(in the rows, 128 means zero)
The rows of A fall into 3 groups, which share some directions, and each row is roughly a mix of its group's hidden directions.
A (114 x 12):
[[124 142 103 139 108 137  85 156  99 108 139 155]
 [155 109 140  92 116 130 153 100 152 133 132  88]
 [140 105 141  98  96 110 168 108 132 127 160 119]
 [128 109 147 135 108  78 155 124 123 129  94 103]
 [117 120 101 129 155  83 118 113 101 128 165 118]
 [133 102 143 135 107  91 166 121 138 117 107  92]
 [141 117 108  94 105 151 121 136 118 107 179 123]
 [126 111 146 142 110  79 154 127 125 122  88 111]
 [130 125 112 106 125 120 145 162 170  90 135 103]
 [140 151 157 127 179 102 100 130 116 115 128 110]
 [153 160 139 112 150 143 115 141 150  80 115 115]
 [132 146 108 108 141 153  92 122 128 155 170 150]
 [124 140 111 107 122 122  98 148 106 100 174 151]
 [145 131 160 107 170 129 142 119 147 146  96 101]
 [130 107 129 122  83 105 152 113 120 117 173 140]
 [116 119 154 153 118  93 137 131 101 124  78 123]
 [144 145  95 108 156 107 107 125 134  82 141 115]
 [138 144 113 118 138 180 118 116 136 131 169 154]
 [150 105 136  96 101 119 157  98 145 127 151 100]
 [101 101 111 133  93 117 148 113 101 167 135 140]
 [166 123 120 128 127 169 102 131 146 134 100  94]
 [115 111 149 153 114 103 155 136 122 101  82 112]
 [138 136 107 150 131 173  87 156 117 126 106 130]
 [155 106 142  92 105 121 154 104 136 123 160 104]
 [126 121 149 149 115  80 141 127 107 130  81 126]
 [144 123 145 114  98 161 145 150 145 108  83 125]
 [118  89  97 104 103 111 138  99  98 122 142 133]
 [133 148  97 106 144 145 103 144 163 124 165 146]
 [133 139 104 107 152 158  94 122 136 153 169 132]
 [123 168 107 126 131 139 142 163 165 136 109 100]
 [135 113 149 121 146 123 167 101 162 149 113  97]
 [131 141  99 104 150 113 103 166 163 120 149 119]
 [114 113 151 144 100  94 151 136 118 106  86 119]
 [121 112 151 145 104  94 147 122 105 120  82 114]
 [149 139 143  72 150 129 120 133 119 109 164 118]
 [129  89 133 138 107 137 120  91 116 139 151 170]
 [123 111 149 143 118  89 143 126 104 130  80 105]
 [143 159 166 142 150 138 131 162 148 112 105 108]
 [135 141 106 112 154 171 113 128 148 138 172 137]
 [136 135 135 139 134 137 101  97  80 166 128 146]
 [133 158 167 137 125 143 147 160 143 129  89 109]
 [133 167 157 120 172 105  99 115 120 139 124 116]
 [123 132 120 114  81 147 159 137 145 145  87 122]
 [123 106 146 141 108  96 168 131 139 107  97 103]
 [135 162 127 144 180 116 107 141 154 131 147 112]
 [150 134 125 101 138 112 132 138 124  70 109 100]
 [115 124 115 133  91 149 138 114 149 179 119 151]
 [134 108 151 136 141 118 167 108 158 156 100 106]
 [158 130 117 127 155  93 108 125 127 160 161 102]
 [127  96 118 137  84 118 164 100 147 133 147 118]
 [158  97 110 121  89 158 135 119 149 134 128  97]
 [124 156 122  95 164 134  96 162 116 112 142 141]
 [144 119 104 103  95 149 109 138 114 105 172 127]
 [131 142 107 113 145 179 115 133 146 121 170 140]
 [148 165 151 127 154 146 116 150 152  90 116 116]
 [134 145  99 112 161 152 101 143 156 133 165 134]
 [133 142  97 100 156 124 103 162 161 125 150 119]
 [134 118 130 138 173 104  99 129 105 103 164 128]
 [125 180 137 111 158 111 107 112 137 156 117 113]
 [113 156 114 152 164 115 107 127 138 160 164 132]
 [125 164 110 139 111 157 140 163 169 131 112 126]
 [150 138 105 119 159 125 100 117 141 165 167 128]
 [143 138 154 145 181 105 102 122 123 115 153 124]
 [132 161 120 132 113 160 144 159 172 124 105 120]
 [104 138 144 160 147  94 148 110 146 148  92 134]
 [128  93 142 121 131 106 109  95  82 124 145 148]
 [130 139 134 109  94 136 160 144 138 128  78 105]
 [110 149 116 121 145 159  82 137 113 142 138 164]
 [135 130 113 121 152 154  96 106 120 167 167 125]
 [142 131 105  99 152 138 127 139 166 139 171 107]
 [144 137 141 112 146 127 134 163 130  88  99  91]
 [112 111  99 168  85 132 114 136 111 120 137 154]
 [108 151 122 126 148 159  86 142 110 141 136 166]
 [115 122 157 108 140  81 169 103 137 134 135 128]
 [145 111 124  80 101 130 140 124 124 112 174 117]
 [118 109 160 147 106 122 150 103  91 136  92 121]
 [106  98 122 155  94 108 164 106 128 131 150 142]
 [151 118 114 132 153  79 120 130 149 146 138  90]
 [114 122 122 107 117 142 154 159 168  88 136 112]
 [122 141 106 140 111 135  86 153  96 107 142 158]
 [126 141 151 142 172 130 131 128 140 150  77 119]
 [126 149 114 129 117 136  83 156  90 108 128 154]
 [135 117 150 128 149 120 156 105 160 152  93  99]
 [104  96 126 142 102 116 149 112 106 175 137 138]
 [125 124  96 145  85 142 104 141 106 110 156 148]
 [135 141 100 101 154 114 108 167 163 122 145 116]
 [129 148 110 124 127 138  80 159  99 106 142 152]
 [136 122 135 144 172 111  95 118 114 110 169 140]
 [111 122 120 146 141 102 117  97 105 151 174 146]
 [131  74 122 142 100 146 143 149 113 100 136 143]
 [115 116 152 140  96  97 161 134 127 104  89 127]
 [151 163 150 117 152 142 114 142 146  83 113 116]
 [129 141 106 107 141 173 105 118 141 143 167 147]
 [135 141  99  99 158 126 102 160 156 130 154 113]
 [108 114 145 112 124  85 170 109 130 128 158 140]
 [123 133 152 162 122  93 123 128  92 134  91 150]
 [132 109 145 151 125 127 168 100 155 154 101 106]
 [132 156  98 127 173 104  96 131 138 117 153 120]
 [125 139 106 110 115 135 101 157 105 104 170 152]
 [149 138 146 129 166 153 122 126 145 145  85  99]
 [139 156 121 114 168 150  84 156 129 122 113 123]
 [109 136 133 123 105 183 143 121 131 106 131 166]
 [125 118 146 133 108  85 159 142 130 109  86 114]
 [120 136  96 127 165  89 110 117 116 127 164 115]
 [127 141  88 125 163  92 108 125 124 112 160 116]
 [122 144 104 139 168  94 107 116 123 129 171 123]
 [139 157 131 119 170 158  96 153 124 130 100 120]
 [120 108 145 155 123 115 168  99 147 153  98 116]
 [113 109 118 149  83 110 147 116 112 119 164 152]
 [131 105 115 127 157 112 110 103 109 102 177 135]
 [138 130 138 141 179 103  95 128 112 107 158 127]
 [114 149 122 160 155 135  95 160 114 131 101 154]
 [108  95 124 131  81 127 157 113 102 150 129 143]
 [118 122 136 132 104 105 162 148 151  87  94 124]]
Here is one row of each group, with its name. Which group are the others in?
[125 136 109 115 152 164  93 118 131 156 166 137] | R
[135 136 160  90 173 114 145 122 145 139 111 108] | H
[133 118 156 126  91 172 148 139 143 129  95 137] | J

[128  85 139 126 127 101 118  96  84 127 143 145] | J
[115 107  95 123  79 152 148 119 140 148 126 148] | J
[121 145 139 146 124 151 101 116  84 138 125 171] | R
[137 133 161 143 101 169 139 140 155 140  99 147] | J
[123 183 123 116 156 119 124 146 147 135 114  94] | J
[130 148 114 110 131 141  88 155  98 102 156 147] | H
[137 168 128 117 152 121 129 161 146 109 103  90] | J
[ 99 147 116 143 118 106 120 141 102 111 161 169] | H
[132 133 141 142 123 122 107  96  80 165 117 151] | R
[123 130 129 166 142 146 123 153 133 153  75 135] | H
[151 160 141 105 149 144 113 135 144  78 117 117] | J
